[[134 118 129 135 124 131 127 140 120 132 124]
 [128 133 130 129 132 121 132 107 123 123 128]
 [127 146 127 122 123 125 129 129 137 125 131]
 [129 117 124 134 125 137 123 145 124 137 124]
 [117 151 123 114 126 128 126 129 149 125 134]
 [132 103 129 136 133 133 126 135 115 134 124]
 [124 147 127 122 124 126 129 124 139 124 130]
 [140  98 140 142 136 122 135 115 104 124 124]]
->
[[140  98 140 142 136 122 135 115 104 124 124]
 [134 118 129 135 124 131 127 140 120 132 124]
 [132 103 129 136 133 133 126 135 115 134 124]
 [129 117 124 134 125 137 123 145 124 137 124]
 [128 133 130 129 132 121 132 107 123 123 128]
 [127 146 127 122 123 125 129 129 137 125 131]
 [124 147 127 122 124 126 129 124 139 124 130]
 [117 151 123 114 126 128 126 129 149 125 134]]

[[130 145 133 117 132 129 136 140 143 126]
 [131 121 124 110 124 122 139 135 129 118]
 [126 130 135 122 126 131 120 111 138 131]
 [129 110 134 129 125 121 113 136 140 122]
 [132 135 115 120 130 157 111 121 134 133]
 [127 135 148 121 126 121 108 112 133 118]]
->
[[132 135 115 120 130 157 111 121 134 133]
 [131 121 124 110 124 122 139 135 129 118]
 [130 145 133 117 132 129 136 140 143 126]
 [129 110 134 129 125 121 113 136 140 122]
 [127 135 148 121 126 121 108 112 133 118]
 [126 130 135 122 126 131 120 111 138 131]]

[[130 135 106 111 107]
 [147 111 125 136 116]
 [140 110 145 150 128]
 [109 127 124 140 134]]
->
[[147 111 125 136 116]
 [140 110 145 150 128]
 [130 135 106 111 107]
 [109 127 124 140 134]]

[[105 147 142 143 127 116 142 107]
 [111 143 146 140 126 107 143 109]
 [146 112 109 111 127 149 109 146]
 [143 112 116 112 129 145 106 145]]
->
[[146 112 109 111 127 149 109 146]
 [143 112 116 112 129 145 106 145]
 [111 143 146 140 126 107 143 109]
 [105 147 142 143 127 116 142 107]]

[[130 112 143 153 102 100 103 116 151 136]
 [129 113 123 151 122 144 108 154 127 112]
 [139 127 144 144 101 109 151 136 136 129]
 [118 152 145 116 120 116 141 152 147 151]
 [103 122 104 107 140 112 110 139 121 138]
 [146 132 144 116 143 116 104 110 121 134]
 [152 143 155 138 140 127 122 151 102 134]]
->
[[152 143 155 138 140 127 122 151 102 134]
 [146 132 144 116 143 116 104 110 121 134]
 [139 127 144 144 101 109 151 136 136 129]
 [130 112 143 153 102 100 103 116 151 136]
 [129 113 123 151 122 144 108 154 127 112]
 [118 152 145 116 120 116 141 152 147 151]
 [103 122 104 107 140 112 110 139 121 138]]

[[137 126 122 129 103 125 132]
 [149 126 119 133 151 140 132]]
->
[[149 126 119 133 151 140 132]
 [137 126 122 129 103 125 132]]

[[120 143]
 [124 135]
 [141 103]
 [118 148]]
->
[[141 103]
 [124 135]
 [120 143]
 [118 148]]
---
[[115 110 144]
 [121 114 139]
 [146 142 113]
 [119  99 149]
 [125 121 134]]
->
[[125 121 134]
 [115 110 144]
 [121 114 139]
 [146 142 113]
 [119  99 149]]

[[130 110 109 119]
 [127 132 113 105]
 [119 147 122 150]
 [149 139 136 131]
 [109 137 122 124]]
->
[[109 137 122 124]
 [130 110 109 119]
 [127 132 113 105]
 [119 147 122 150]
 [149 139 136 131]]

[[130 128 139 122 115 106 129 130 131 131 133 130]
 [130 132 125 109 134 115 130 129 128 128 131 132]]
->
[[130 132 125 109 134 115 130 129 128 128 131 132]
 [130 128 139 122 115 106 129 130 131 131 133 130]]

[[129 104 129 135 130 113 131]
 [131 128 123 120 125 132 121]
 [127 140 128 123 127 136 126]
 [131 127 120 114 124 133 119]
 [145 121 133 131 120 127 117]
 [122 130 135 138 133 124 139]
 [124 130 134 136 132 125 135]
 [130 133 139 134 127 129 128]
 [138 125 134 131 123 128 122]
 [124 122 113 122 131 126 129]
 [115 136 124 126 133 129 135]
 [121 130 135 139 134 124 140]]
->
[[121 130 135 139 134 124 140]
 [129 104 129 135 130 113 131]
 [131 128 123 120 125 132 121]
 [127 140 128 123 127 136 126]
 [131 127 120 114 124 133 119]
 [145 121 133 131 120 127 117]
 [122 130 135 138 133 124 139]
 [124 130 134 136 132 125 135]
 [130 133 139 134 127 129 128]
 [138 125 134 131 123 128 122]
 [124 122 113 122 131 126 129]
 [115 136 124 126 133 129 135]]

[[128 128 121 119 131 127 134 130 129 129]
 [129 126 126 130 126 125 129 131 121 127]
 [120 118 129 126 131 125 136 128 130 134]
 [132 129 125 131 124 125 127 133 117 124]
 [139 135  98 104 140 121 147 142 132 128]
 [136 133 123 133 121 125 124 134 113 121]
 [127 128 123 121 131 128 133 129 129 129]
 [115 121 146 137 121 135 119 117 127 130]]
->
[[115 121 146 137 121 135 119 117 127 130]
 [128 128 121 119 131 127 134 130 129 129]
 [129 126 126 130 126 125 129 131 121 127]
 [120 118 129 126 131 125 136 128 130 134]
 [132 129 125 131 124 125 127 133 117 124]
 [139 135  98 104 140 121 147 142 132 128]
 [136 133 123 133 121 125 124 134 113 121]
 [127 128 123 121 131 128 133 129 129 129]]

[[106 109 145]
 [150 122 125]]
->
[[150 122 125]
 [106 109 145]]

[[152 123]
 [113 132]
 [135 114]
 [109 128]
 [109 131]
 [137 132]]
->
[[137 132]
 [152 123]
 [113 132]
 [135 114]
 [109 128]
 [109 131]]

[[147 121 130 127 127]
 [150 121 131 127 126]
 [143 122 129 126 128]
 [144 122 129 126 128]
 [140 123 128 125 128]
 [149 121 131 127 126]
 [141 123 129 126 128]
 [142 123 129 126 128]
 [140 122 128 125 128]
 [146 122 130 126 127]]
->
[[146 122 130 126 127]
 [147 121 130 127 127]
 [150 121 131 127 126]
 [143 122 129 126 128]
 [144 122 129 126 128]
 [140 123 128 125 128]
 [149 121 131 127 126]
 [141 123 129 126 128]
 [142 123 129 126 128]
 [140 122 128 125 128]]
